The rows of Z fall into 3 groups, and each row is roughly a mix of its group's hidden directions.
Z, 106 rows:
[[-1.38  3.20 -0.98  3.42 -0.54  0.21 -1.96 -1.38  1.67 -1.69]
 [ 0.23  0.94 -1.37 -1.72  1.47  2.39  0.00 -1.04  3.84  2.66]
 [ 2.15 -0.83 -0.68 -3.68 -1.49  2.20  0.88 -1.91  2.14 -1.06]
 [-2.72  2.71 -0.73  2.21  2.06 -1.79 -0.85  0.33  2.16  1.85]
 [-2.62  0.57  0.13  3.24  2.05 -1.87 -1.32  1.62 -2.46 -0.84]
 [ 1.93 -1.10 -0.71 -3.39 -1.45 -0.44  1.04 -3.78  1.05 -0.92]
 [-3.13  0.97 -0.80 -2.09 -1.41  2.01  2.97  0.28 -2.38 -0.45]
 [-3.48  0.77 -0.85  1.94  1.45 -0.50 -1.12  2.45 -2.66 -1.62]
 [-0.01 -3.97  2.19 -2.73 -0.92  0.75 -0.45 -0.86  1.63  1.88]
 [-0.40 -0.69 -0.02 -3.10  1.86  3.22  0.89  1.92  0.81  2.72]
 [-0.45  2.65 -2.54 -0.90  2.82  2.34  1.90  1.13 -0.88  1.72]
 [ 2.42  0.28  1.43 -2.05 -0.60  3.69  2.67  1.32 -0.20  1.20]
 [ 1.51 -0.42  0.30  0.78 -3.42  0.92  2.02 -2.19 -2.65 -2.22]
 [ 3.37  0.73 -0.89 -1.58 -2.33  1.75  1.06 -2.53  2.12  0.92]
 [-2.78  0.39 -1.29 -1.16  2.41  3.60 -0.69  2.05  1.11  0.97]
 [ 1.19 -1.61 -1.71 -2.75 -1.51  0.60  2.17 -1.87  3.22  0.92]
 [ 1.05 -1.62 -0.80 -3.25  0.26  1.76  2.15 -0.86  2.07  2.96]
 [ 0.77 -2.36  2.30 -0.81 -4.40  0.34 -0.35 -0.80 -1.81 -0.94]
 [-0.65  3.18 -0.73 -0.62 -0.10  2.84  0.20 -1.33  3.50  1.70]
 [-3.27 -0.04  1.74  1.26  2.53  0.46 -1.96  1.74  1.23  2.50]
 [-0.47 -3.67  1.98 -1.47  1.48  0.83 -1.96  0.71  1.52  2.67]
 [ 1.70 -0.95 -0.36 -3.95 -1.73  1.96  0.40 -2.03  1.85 -1.56]
 [-1.26  3.04 -0.51  1.96  2.34 -1.74  0.47  0.75  1.51  3.16]
 [ 2.99 -3.33  1.59 -1.68 -1.46 -1.47  0.29 -2.00  1.33  1.03]
 [-0.03  4.00 -3.22  1.03  1.71  1.21 -0.22  0.20  0.41 -2.11]
 [ 0.02 -0.08 -0.11 -4.05  0.01  4.03  1.29  0.18  0.42  1.41]
 [ 2.13  0.33 -2.27  2.44  0.18  0.93  1.96 -1.66 -1.14 -3.46]
 [-1.56  2.34 -0.70  3.13  1.99 -0.92  0.38  2.24 -0.23  2.88]
 [ 1.27 -0.86 -0.05  1.66  0.24 -5.05  2.01  0.26 -0.30  1.28]
 [ 1.64 -3.50  1.73 -2.29 -1.60 -1.54 -0.75  0.07  2.59  1.06]
 [-3.47  3.16 -1.39  0.80  3.04 -0.05 -1.07  1.16 -0.18  0.39]
 [-2.60  2.08 -1.46  1.37  2.31  2.13  1.34  2.23 -1.98  0.96]
 [-3.04  0.18  0.99  3.01  1.46 -3.18 -0.93  1.72 -1.05  0.30]
 [ 3.55 -1.15  0.26 -2.03 -2.57  0.32  0.76 -2.49  2.20 -0.32]
 [ 1.28 -4.38  0.55 -2.18 -0.48 -2.50  0.25 -1.74  0.24  1.01]
 [ 3.96  0.92 -2.16 -0.17 -1.23  1.16  1.13 -2.49  1.53 -1.62]
 [ 1.49 -0.95  0.15 -1.69 -2.90  2.36  0.59 -1.14  3.67 -1.18]
 [ 1.24 -1.99  0.77 -3.44 -2.46  2.04  2.06 -1.43  1.40  0.40]
 [ 2.18  3.00 -2.11 -0.66 -1.69  1.61  1.13 -2.28  2.40 -0.44]
 [ 1.65  0.00  2.15  2.31 -2.50 -2.15  0.16  0.36 -2.65 -2.40]
 [-0.42 -4.86  2.73 -1.09 -0.18  0.88 -1.47  0.90 -0.41  0.28]
 [-2.50 -1.48  2.04 -0.60  2.73  1.36 -2.72  1.66 -1.67  1.17]
 [-2.94  2.41 -1.37  0.49  3.71  1.30 -0.87  1.55 -1.13 -0.19]
 [ 3.56  1.09 -1.42 -0.55 -1.65  0.51  1.11 -3.02  2.42 -1.09]
 [ 1.24  1.98 -1.32  0.45 -1.99  2.45 -0.20 -2.12  3.21 -2.08]
 [ 0.33 -1.56  0.35  4.20 -1.99 -2.56  1.55  0.83 -1.62 -0.26]
 [ 1.87 -0.78 -1.02 -0.41  2.63 -3.22  1.54  0.10 -0.50  3.36]
 [ 2.22  1.57  2.96  1.99  0.76 -2.27 -2.33 -1.76 -1.02  1.03]
 [ 1.67  1.74 -1.73  2.59 -2.78 -0.59  2.02 -2.19 -0.01 -2.00]
 [ 1.23 -1.98  1.95 -2.70 -3.08  1.08  1.54 -1.97  1.46  0.94]
 [ 0.62 -0.76 -0.20  2.02  4.18  1.71  0.77  1.51 -2.85  0.16]
 [ 2.68  3.32 -2.65  0.36 -1.19  0.53  1.65 -1.89  0.52 -1.70]
 [-3.73  1.25  0.34  1.12  2.00  1.21 -2.82  1.65 -1.39 -1.27]
 [ 2.14  3.26 -1.40  3.14 -1.21 -1.73  1.54 -1.28  0.53 -0.87]
 [-3.64  1.28  0.54  2.36  2.37 -1.77 -1.14  2.05 -1.18  0.37]
 [ 1.15 -3.60  3.60  2.22 -0.82 -0.55 -0.69  0.62  0.36  1.53]
 [-0.03 -1.49  2.44 -2.28 -0.11  1.74  0.58  1.63 -0.76  4.07]
 [-2.32  0.18 -0.41 -0.02  2.69  0.76  1.14  2.65 -2.81  2.63]
 [-0.96  4.08 -1.54  1.71 -0.47  0.52  1.12  0.62 -2.16 -2.62]
 [ 2.20  2.83  0.77 -0.71 -0.91  1.71  2.65  0.33  0.10  3.42]
 [ 2.00  0.27 -1.31  0.41 -2.59 -0.96  0.36 -3.01  1.20 -3.50]
 [ 3.61 -1.63  0.92 -2.28 -1.66  0.40  2.24 -0.70  0.25  2.50]
 [-2.13  2.90 -1.21  0.42  3.63 -0.69 -0.11  1.25 -0.39  2.56]
 [ 3.30 -2.16  0.53 -1.54 -0.34 -1.86  2.58  0.20 -1.86  2.15]
 [ 1.12  3.73 -2.56 -1.35  0.81  1.27  1.32 -1.25  2.16  1.65]
 [-1.55 -3.20 -0.35 -3.90  0.88  1.67  1.36  0.30 -0.66  1.62]
 [-0.58  0.71 -1.52  2.06  0.91 -2.65  1.16  1.64 -3.95 -1.27]
 [ 1.14 -0.99 -3.49 -2.59 -0.64 -0.12  3.73 -0.88  0.51 -0.11]
 [ 3.29  0.77  0.23 -0.91 -2.24  0.61  0.56 -1.73 -0.57 -3.91]
 [ 3.63 -1.27 -0.46  0.51 -1.37  0.13  0.33 -2.50  3.60  0.24]
 [-0.36 -1.35  2.52  2.83  0.03 -3.37 -2.84  0.30 -0.79  0.11]
 [ 1.55 -4.16 -0.09 -2.61 -1.35  0.30 -0.35 -1.53  2.05 -1.17]
 [-1.76  1.82  1.37 -1.16  3.48  0.55 -3.33 -0.19 -1.84  0.04]
 [ 0.37  1.85 -2.44 -0.29 -0.42 -0.45  0.42 -2.14  4.66 -0.30]
 [ 2.42 -1.04 -1.35 -1.33 -0.24 -0.33  1.92 -1.39  3.41  2.93]
 [-2.56  0.98  1.64  4.40  0.51 -1.70 -1.58  1.14  0.16  0.06]
 [-0.94  2.70 -1.17  4.46  0.81 -2.45 -0.25  0.42 -0.38  0.16]
 [ 1.53 -2.01 -0.33 -2.88  1.17  1.12  1.16 -0.86  2.13  3.54]
 [ 1.80  2.54 -1.80  1.50 -2.02 -1.96  2.64 -0.93 -1.24 -2.01]
 [-2.46  1.00 -0.57 -0.89  4.25  1.44 -1.97  1.02 -1.36 -1.22]
 [ 2.76 -1.76  0.09 -2.63 -2.71  0.48  1.06 -1.54  2.79  0.09]
 [ 1.95  0.78 -1.95 -3.04 -0.66  1.90  1.78 -1.44  3.13 -0.07]
 [-2.31  1.99 -0.97  0.87  4.19  1.04 -0.77  2.05 -0.86  1.14]
 [ 1.79 -1.58 -0.99 -3.32 -1.56  0.83  3.29 -1.59  0.99  1.16]
 [-2.37 -2.39  2.91  2.35  0.30 -1.26 -2.60  1.02 -0.70  1.10]
 [ 3.58 -0.02 -0.84 -1.01 -3.18  1.41  0.96 -2.47  0.59 -1.57]
 [-0.91  4.71 -2.04  2.54  0.75 -0.61  0.50 -0.09  0.38 -1.23]
 [ 0.28  2.67 -2.12 -0.83 -0.08  3.75  1.18  0.18  2.93 -0.12]
 [-2.71  1.99 -0.65  3.05  1.91 -1.13 -1.16  0.83 -2.50 -1.49]
 [-1.16 -3.55  2.49 -2.23  1.08  0.44 -1.78  1.05 -2.23 -0.85]
 [-3.15  1.34 -0.41  3.13  1.62 -2.09 -2.32  1.19 -0.97 -0.29]
 [ 1.52 -3.53  0.83 -0.88  0.87 -2.30  0.31 -0.57  0.83  3.62]
 [ 4.00 -0.32  0.35 -1.08 -1.44 -0.89 -0.29 -2.70  2.97  0.25]
 [-3.04  0.63 -0.98 -1.34  0.92 -1.53 -3.00 -0.11  1.31 -3.20]
 [ 3.47 -0.27 -1.35 -1.41 -1.64  0.57  1.14 -2.41  3.04 -1.10]
 [-0.46  0.29  0.80 -3.31 -0.30  4.11  0.09  0.24  1.92  1.98]
 [-1.89  0.32  0.64  2.94  1.80 -2.29 -2.79  1.42 -2.15 -0.96]
 [-4.25 -1.06  1.10  1.50  1.08 -0.02 -2.96  1.16  0.60 -1.50]
 [-1.95 -3.15  2.03 -1.46 -1.79  2.02 -2.00  0.47 -0.58 -2.17]
 [-3.39  1.99 -0.82  0.76  3.42 -0.64 -0.67  2.11 -1.69 -0.04]
 [-1.69  2.43 -1.39  0.73  2.31  0.64 -0.82  1.31 -3.37 -2.41]
 [ 2.75  1.76 -1.12  0.79 -2.67  0.83  1.17 -2.26  2.82 -1.32]
 [-0.01  0.76  0.67  3.98  0.11 -3.97 -1.68 -0.43 -0.69 -0.61]
 [-2.93  0.28  0.06 -1.07  3.09  2.27 -0.22  2.67 -1.68  1.40]
 [-2.93  0.29  1.04  2.10  2.24 -0.75 -1.27  2.04 -3.31  0.30]
 [ 1.24 -4.47  2.67 -1.55 -1.76 -0.40  0.30  0.73 -0.49  1.16]]
One row of each group comes first, with its name. Which group is each row after those in?
[-0.80 -1.46  1.05  1.33 -2.68  1.48 -2.70 -1.60  2.02 -2.76]
R
[-0.33 -1.98 -0.35 -4.33  0.99  1.86 -0.22  1.17  2.71  0.65]
Q
[ 1.06  0.24  1.59  3.50 -0.74 -3.24 -1.38  0.64 -2.10 -1.67]
T

[-1.32  2.33 -3.43  1.89 -0.02  0.13 -0.10  1.14  0.62 -3.51]
T
[-4.08 -0.73  1.14 -1.81 -1.91  0.51  0.28  2.59 -0.99  1.76]
Q
[-2.51 -1.62  0.33 -2.35 -0.23  2.22 -2.72 -0.92  1.85 -2.31]
T
[ 2.81 -1.48 -0.94  0.79 -3.41 -1.07  1.98 -1.63  1.80 -1.52]
Q
[-1.00 -0.16 -0.18  3.10  0.57 -0.92 -0.30 -0.28 -3.64 -3.35]
Q
[ 1.31  3.12 -2.27  0.17  0.77 -1.43  1.93 -1.15  2.86  2.01]
R
[-1.64  0.49 -1.98 -2.04  4.45 -0.08  0.92  1.79  1.04  0.70]
R
[ 3.85  1.28 -0.12  1.38 -2.42  0.44  1.52 -1.08 -2.62 -1.32]
R
[ 1.84 -1.91  1.55  1.32 -2.43 -3.49  0.59 -0.41 -2.08 -1.56]
T
